In the rows, zero is written as 128.
Named turns come first, each shown by rows before and after it. Which turns, in which order, take the first row of each pair that follows to the second? Write the first one first, as in the answered first pair.
Bomig:
[133 113 114 155 107 107 164 107 120 162 120 118] |-> [131 140 111 152 125 120 165  91 130 103 116 102]
[179 104 109 130  57 111 126 141 148 173  97 107] |-> [190 140 103 131  76 128 131 119 156  80  93  83]
[119 139  83 128 155 140 134 119 118 114 122 132] |-> [111 131  90 121 153 139 130 131 124 152 125 139]
muzo:
[171 106 131 139  86  74 131 113  88 127 147 144] |-> [135  92 170 137  98  59 121 143 117 137 129 139]
[109 135 170 146 172 143 130 150 178  84 109 103] |-> [118 136 113 129 174 183 131 152 179 165 115 126]
[117 147  92 120 126 175 122  87 133 111 154 131] |-> [ 96 139 137 130 126 146 114  95 146  69 139 116]
Pur:
[151 113 140 126  92  95 135 117 119 149 146 118] |-> [127 111 160 127 102  90 127 127 129 144 141 120]
[186 158  53 119 142 175 149  82 101 125 159 143] |-> [219 134  97 135 105 104 155  96 103  61 132 110]
[126 111 127 111  96  74 148 181 146 166  84  84] |-> [ 91 114 145 110 114  88 134 185 156 183  81  95]
Then:
(two turns a pair)
[119  99 147 140 122 119 136 111  92 101 158 133] |-> [100 126 125 128 154 159 132 109 109 104 157 139] | Bomig Pur
[116 126 126 122 151 126 120 164 165 144 105 120] |-> [145 129  95 118 137 130 128 154 155 152 113 123] | Pur Pur
[115 131 112 105 165 161 108 137 176 157 126 127] |-> [179 105 111 131  99  95 135 100 107 125 152 124] | Bomig muzo
[182 126  98 127  87 122 138 106  84 125 148 116] |-> [121  96 156 119 113 115 105 174 138 182 108 115] | muzo muzo
[129 108  89 136 128 148 116 121 114 177 133 166] |-> [161 134  83 139 131 136 131 106 121  77 118 132] | Pur Bomig
[110 113 168 131 129 108 109 174 159 101  82 109] |-> [171 120  81 110 113 136 129 161 147 167  95 128] | muzo Pur
[116 180 121 122 162 155 110 126 159  68 116 110] |-> [134 178  86 111 162 175 117 130 163 115 115 117] | muzo Pur
[185 149 125 139  98 113 153  86 114  71 122 113] |-> [ 93 121 181 124 139 130 116 160 180 171  93 131] | Pur muzo
[120 125 133 134 118 128 125 116 104 158 170 143] |-> [138 116 138 135 101 104 133 120 101 137 163 130] | Pur Pur
[164 136 112 137 102 119 141 116 114 105 115 122] |-> [ 98 129 160 135 135 131 116 148 148 128 105 126] | muzo Pur
[ 85 161 135 123 159 115 142 123 119 105 136 129] |-> [105 154 107 122 143 114 146 109  99 154 151 140] | Bomig muzo
[132  85 151 137 133 112 100 139 159 167 111 138] |-> [154  94 113 132 130 129 104 130 151 184 122 149] | Pur Pur
[165 110 160 145  82  62 136 153 120  84 119 104] |-> [184 115  80 122  87 117 139 154 116 194 131 137] | muzo muzo
[ 81 140 126 125 139 156 131 104 101 132 148 147] |-> [ 79 127 136 131 131 145 129 111  98 140 146 144] | muzo Bomig
[ 92 121 181 125 115  95 105 161 160 152  94 115] |-> [122 138 175 139 106  79 119 136 144  73  99  96] | Bomig Bomig
[156 111 117 175  89  64 182 109 137 112 162 113] |-> [ 83 124 172 174 133  84 158 127 172  83 151 108] | Pur Bomig
[127  93 170 149 103  88 134 132  97 115 130 127] |-> [147  98 112 132 103 125 141 122  92 180 145 151] | muzo muzo
[138 151 129 141 139 113 103  95  99 137 155 168] |-> [113 150 150 139 149 115  95 103 106 129 150 167] | muzo Pur
[169 120  89 115 113  97 147 134 155 179 118 118] |-> [173 117 105 120 104  80 148 136 153 167 114 112] | Pur muzo
[101 148 139 163 143 141 137 135 143 135 156 143] |-> [117 140 124 164 127 139 145 127 128 151 168 146] | muzo Bomig
[105 117 178 171 132  91 157 127  74  78 163 118] |-> [ 62 131 145 133 184 164 138 159 129 173 150 144] | Bomig muzo
[239  96 117 110  66  71 145 119 139 116 115  91] |-> [136 153 159  96 166 142 112 132 211  42  90  80] | Bomig Pur
[112 190  92 121 147 196 127 100 101 107 167 152] |-> [165 165 120 134 100 114 143 113 102  38 136 109] | Pur Pur
[169 124 110 147 135 116 103 108  91 165 121 122] |-> [140 110 161 156 137  90  96 129 104 139 107 108] | Pur Pur
[152 116 149 126 132  96 121 150  97  67 115 112] |-> [ 88 130 139 117 182 158 102 148 105 122 140 143] | Pur Pur
[108 117 165 146 123 115 147 139 124 134 124 127] |-> [136 117 123 137 113 128 157 131 118 169 132 136] | muzo Pur
[142 142 111 128 137 137 134 121 120 101 130 117] |-> [142 140 100 116 140 145 134 133 130 132 126 124] | Bomig Pur
[129 155 122 117 150 113 130 133 135  51 124 105] |-> [ 88 149 118 104 177 148 115 159 160 126 122 128] | Pur muzo
[ 89 162 105  92 179 162 120 119 148 127 114 141] |-> [142 170  81 102 149 142 139  95 121  82 117 128] | muzo Pur
[130 129  98 125 128 143 150 105 122 147 119 132] |-> [100 139 129 125 148 143 138 117 143 117 108 121] | muzo Bomig
[140  96 157 117 113  75 121 142 139 122 126 133] |-> [101 114 132 107 145 127 111 134 141 172 144 164] | Pur Pur
[131  96 160 140 111 116 129 160 111 180 118 135] |-> [164 149 119 143 122 142 145 109  93  86 134 119] | muzo Bomig
[ 92 149 157 136 150 136 116 110 126  78 145 117] |-> [112 101 158 144 103 101 122 120  91 159 154 136] | Bomig Bomig
[127 137 102 117 130 165 107 141 151  92 160 105] |-> [124 127 123 118 125 147  99 158 160  92 145  98] | Pur muzo
[ 97 125 173 136 132 105 111 127 124 107 123 127] |-> [114 145 109 124 141 155 118 102 109 156 142 148] | Pur Pur
[ 94 137 125  80 178 172 112 142 180 136 128 124] |-> [167 114  74  79 126 152 139 130 147 185 141 133] | Pur Bomig
[142  92 137 141  91 100 141 135  99 148 136 132] |-> [ 98 111 161 126 138 125 118 168 154 118 105 116] | Bomig muzo
[194 139  83  96 115 147 127 120 134 174 109 117] |-> [182 152 143 115 116 114 127 119 143  72  97  86] | Bomig muzo
[109 118 117 138 133  92 129 139 148 135 109 125] |-> [131 119  94 137 124  92 139 129 136 140 115 129] | muzo Pur
[122 108 149 129 121 106 123 151 135 147 113 121] |-> [150 112 119 128 108 107 132 139 120 154 120 125] | muzo Pur
[144 112  84 124  93 132 146 115  98 194 163 160] |-> [154 132 131 141  91  96 153 103 104  52 145 115] | Bomig Pur
[111  77 181 146 104  87 125 124  85  83 142 122] |-> [ 99  75 127 117 129 144 116 148 111 211 141 154] | muzo Pur
[131 179  94 119 158 185 119 103 139  73 128 131] |-> [154 163  79 131 132 169 132  78  94  98 154 145] | Bomig muzo
[123 124 165 130 116  95 126 134 144  94 132 126] |-> [108 139 124 118 142 152 121 122 141 161 154 156] | Pur muzo
[158 126 125 112 112 104 133 126 164 114 135 111] |-> [112 127 148 108 140 123 119 135 175 134 135 123] | Pur Pur
[135 156 115 127 145 137 123 139 156 100 114 142] |-> [146 136 107 122 130 130 122 151 150 156 116 151] | Bomig Pur
[136 151 105 112 164 160 128 134 142 115 132 134] |-> [163 140 104 132 133 134 141 113 102 106 153 136] | Bomig muzo
[ 82 145 167 157 161 160 121 108 127  95 141 117] |-> [ 87 153 153 153 164 171 125  96 121  93 146 121] | Pur muzo
[ 87 108 149 158 118 123 108 155 142 122 124 139] |-> [122 124  85 147 118 159 118 131 128 157 139 153] | Pur Pur
[124 138 114 152 117 138 129 123 125 101 127  88] |-> [109 113 133 148 111 124 123 149 135 149 114  93] | muzo Bomig
[170 159 109 140 122 142 162 107 138  57 105 114] |-> [137 140 103 114 147 175 144 157 184 169  79 136] | muzo muzo
[127 109 139 112 106 106 143 150 168 142  84 127] |-> [135 125 137 118 113 110 151 137 166  95  85 114] | Bomig Bomig
[156 134 141 154 108 109 104 124 140  93 117 140] |-> [116 126 161 150 123 121  88 141 148 133 118 150] | Pur Bomig
[126 146 104 122 146 171 128 129 139 140 129 141] |-> [171 117 106 129  99 123 143 133 115 147 126 131] | Bomig Pur
[117 132 100 130 116 160 140  86  75 171 186 170] |-> [ 82 134 190 148 130 115 126 104 101  60 154 128] | Bomig muzo
[138 107 120 141 142 138 144 108 152 104 126 158] |-> [135  93 122 140 134 132 141 118 147 135 129 164] | Bomig Bomig
